One turn sends every row of this set to another row. A few are shown first. Where does it send the rows asked after them?
kopet: [  6  -2  11   8   6  -3  -4  -1  -2   8  -1   2   7   0  -5  -1  -2 -12
  -1  -2  12  -5  -1  -3 -10   6  16  -6  -4   3   0  -4  -2   3  14   2
 -21  -6 -10   2   4  -5  -7  -1  -6  -2]
rir: [  7   2   7 -15   0  -4   3  -1   1   3  -1   3   9  -1  -1   7  -2   0
  -1  -2  23  -3  -5 -12  -6  -4  11 -16   7   5   3   2 -17   0   0  -3
 -22   2  -2   3  -3   6  -1 -12  -3   6]
ligel: [ 18 -10 -20   1   2   7  -5  -3   0   6   3   2   5   5   1   1  -4  14
   2  -2   7   2   3   3 -10  -2  -7  -7   4  -2   1  -3   5  -1   4  12
  -9   7  -1   8  13  -1   2  -2  -4   2]
Kifu: [  7 -10 -18   4   1   1   1  -3   2   9   3 -11   8  -2  -2   8  -2  11
  -1   1   6  -2   3   0  -7  -4  -2  -8   4   3  -2   8   5   3   3  12
 -15   4  -5   9   4   8  -1   6  -3  -1]
Tulor: [10  5 -8 -1 -3  0 -6 -4 -1 20 -1  1 -2  4 -9  6 -6  5  1 -6  1 -4 -2 -1
 12  0 -4 -1  1  1  5  0 14  0 -1  4 -7  5 -5 10 14 -5  1 -2 -6 10]
fod: [ 10   1  -1   5  -6   3   3  -1  13  -2  -2  -5   0   3  -7   4  -5  -3
   2  -4   4   1  -1 -17  -3   2   5 -13  12   8   5  -1   9  -8 -18  -2
  -7  -5  12   9  -1  -5   1  -3  -4   1]
fubom: [ 13  -1  10   6   2  -3  -3   0  -1   6  -5   3   7   3  -9  -1  -5  -5
  -1  -4  13   0  -3   4 -15   6  16  -2   1   6   4  -5  -1  -2  13   4
 -19  -3  -5   2   4  -9   2  -4  -4   2]
bevis: [ 12   0  -4   4  -4   5  -7  -1   9  -1   1   0  -1   7   1   4  -3 -12
   7  -8   7   0  -1 -20  -2   0   3 -17   8   6  11  -7  11  -4 -17  -5
  -7  -4   9   9   4  -3   1  -5  -3   2]
buk: [ 10   1   0   1  -4   4   0   1  15   1   0  -1   4   3   1   2  -2  -4
   3  -2   6  -2   2 -23  -1   1   6  -8  10   1   6  -3   9  -4 -16   1
  -4 -10  10  14   1  -3  -1  -7  -4  -2]
lorud: [ 12   1   8 -13   4  -2   3  -4  -1  -2  -1   9   5   2  -2   1  -2   5
   1  -2  22  -1  -6  -8  -7   2   6 -16   7   3   2  -6 -20  -4  -1  -5
 -20   4   0  -1   1   0   0 -15  -2   7]
fuz: [ 10 -11 -23   7   5   2   0   0   6   8   0   0   7   4   3   0   0   6
  -5   1   8  -4   3  -4  -2   2  -7 -10   5  -5  -1  -4   8  -2   8   7
 -15   6  -6   7  10  -2  -7  -2  -8  -2]
Vam: [  7   4  -7   3  -1   0  -4  -5  -1  19   0   0  -4   2 -10   5  -5   3
  -1  -5  -1  -7  -1  -2  14   2  -5  -5  -1   0   1   0  13   0  -1   1
  -9   6  -7   7  14  -5  -4   0  -8   8]
lim: [  6  -2   1   7   0   4  -2  -4  10  -2   4  -4   0   2   2   4   0  -8
   6  -4   4  -3   0 -24   2   2   4 -16   6   3   5  -4   7  -1 -19  -3
  -7  -8   7   9   1   0  -5  -2  -3  -2]
lapeb: [  8  11 -15 -13   2  -4   0  -4   6  -7   2   9   5   2  -8   2  -4   1
   0  -2  13   4 -10  -3 -18  -1  -2  -3   8   4   4  -2   3   0 -12 -11
 -10   5  -2   0  -5   4   5 -10  -5   3]
tizog: [  3   8 -15 -13   8  -3  -6  -5   4  -5   8  12   5   1   3   2   1  -9
   4  -2  14  -1  -8 -11 -12  -2  -3  -5   2  -3   5  -5   3   8 -12 -13
  -9   2  -8   1  -1  10  -3 -10  -4  -1]
voza: [  3  11 -12 -13   6  -6   6  -4   9  -6   4   6   8  -3  -6   1  -2   4
  -2   3  11   0  -8  -8 -14  -1   0   3   8   0  -1   1   0   4 -12  -8
  -9  -2  -4   2  -8   8   0  -9  -3  -2]
Fitus: [ 9  6 -6  2  0 -2 -8 -4 -3 20  1  0 -1  4 -3  6 -4  4  4 -5  1 -4 -3 -3
 15 -1 -3  0  0 -2  6 -1 12  5 -1  4 -6  3 -8 11 12 -1  2  0 -4  9]
rekib: [ 10  -1  13   4   4  -1  -2  -1  -1   7  -1   3   9   0  -6  -1  -3  -3
   1  -1  12  -2   1  -1 -13   5  18   2  -3   2   0  -3  -5   3  12   8
 -17  -8  -7   5   3  -5  -2  -3  -3  -2]
Gapin: [ 7  5 -4  5  3 -4 -3 -6 -3 19  1 -4 -1  2 -6  5 -3  9  2 -4 -1 -5 -3 -3
 17  2 -4  2  1 -1  2 -1 10  4 -4  4 -7  2 -8  9 10 -1  1  2 -3  7]
Bekim: [ 8  3 -5  8  2 -2 -3 -7 -5 16  0 -4 -5  3 -9  4 -4  7  2 -5 -2 -4 -4  0
 15  3 -6 -5  1  2  2 -1 10  1 -3  0 -9  5 -8  5 11 -4  0  3 -5  9]
rab: [  5   8 -14  -7   8  -5  -4  -8   0  -9   7   6   2   2  -4   3  -1  -4
   5  -4  12   3 -12  -4 -15   0  -5  -8   5   5   5  -4   1   6 -15 -15
 -12   4  -6  -4  -5   8   3  -5  -1   2]
Fiton: [  9   1   4  -8   4  -8   0  -2  -3   1  -3   3   8   3   1   6   0  -3
   0  -4  25  -1  -9 -10  -5  -1   8 -18  10   7   7  -4 -16   0   0  -7
 -23   4  -4   1  -4   5   3 -12  -1   8]
lil: [ 10 -12 -17   1   4   7  -8  -5  -2   9  10  -2   5   0   6   5   0   6
   5  -1   6  -3   5  -3  -6  -5  -6 -11  -3  -3   0   2   3   7   2  11
 -10   4  -5   8  12   8  -3   3  -4   0]
kaba: [ 10 -12 -24  12   4  -1  -4  -3  -1   7   1  -8   5   5   1   5  -1   2
   0  -3   8  -1  -2   1  -5   0  -6 -15   6   4   4   0   8   1   3   4
 -18   9  -8   4   6   3   0   5  -4   3]
Fip: [ 12  -2   9   6   6   0 -11  -2  -5   7   1   7   6   4  -1  -2  -2 -12
   5  -5  14  -2  -2  -1 -13   4  15  -5  -5   2   6  -9  -2   4  13   2
 -17  -4  -9   2   8  -6  -2  -3  -4   1]
lav: [ -1   8 -14 -11   7  -4   4  -3  10  -5   6   9   5  -2  -4   1   0  -6
  -4   2  11  -4  -6 -12 -11   1  -3  -6   4  -2  -3  -2   3   4 -10 -13
 -13   0  -7   0  -4   6  -9 -10  -8  -4]
keb: [  9   1   5  -8   7  -6   3  -2   0   0  -2   7   8   2   3   1   1   0
  -1  -1  23  -4  -6 -14  -1   3   7 -17   8   1   3  -7 -18  -1   2  -8
 -23   2  -4   1  -2   1  -3 -15  -4   5]
nubov: [ 11  -2  12   9   5  -2  -8  -4  -8   5  -1  -1   5   2  -6   1  -3  -7
   5  -6  13   2  -4   3 -15   5  16  -5  -3   8   5  -4  -4   3   9   3
 -19  -3  -8   0   3  -3   3   2  -1   2]
Pesu: [ 10   1   8 -15   2  -1  -2  -4  -3   0   3   8   5   1   1   4  -1  -2
   2  -3  23  -3  -5 -12  -7  -2   7 -20   2   3   3  -2 -18   2  -1  -5
 -20   3  -1   0   2   5  -3 -12  -4   6]
Mova: [ 14   0   1   5  -2   4  -3  -4   7  -4   1  -5   0   5   0   4  -4  -1
  10  -6   5   3  -2 -17  -4   0   4 -10  11   7  10  -5   6  -3 -21  -1
  -4  -7  11   9   0  -2   7  -2   2   2]

rab moves to voza
Gapin moves to Fitus
rekib moves to Fip
Where do these go?
buk moves to bevis
fuz moves to kaba
Pesu moves to lorud

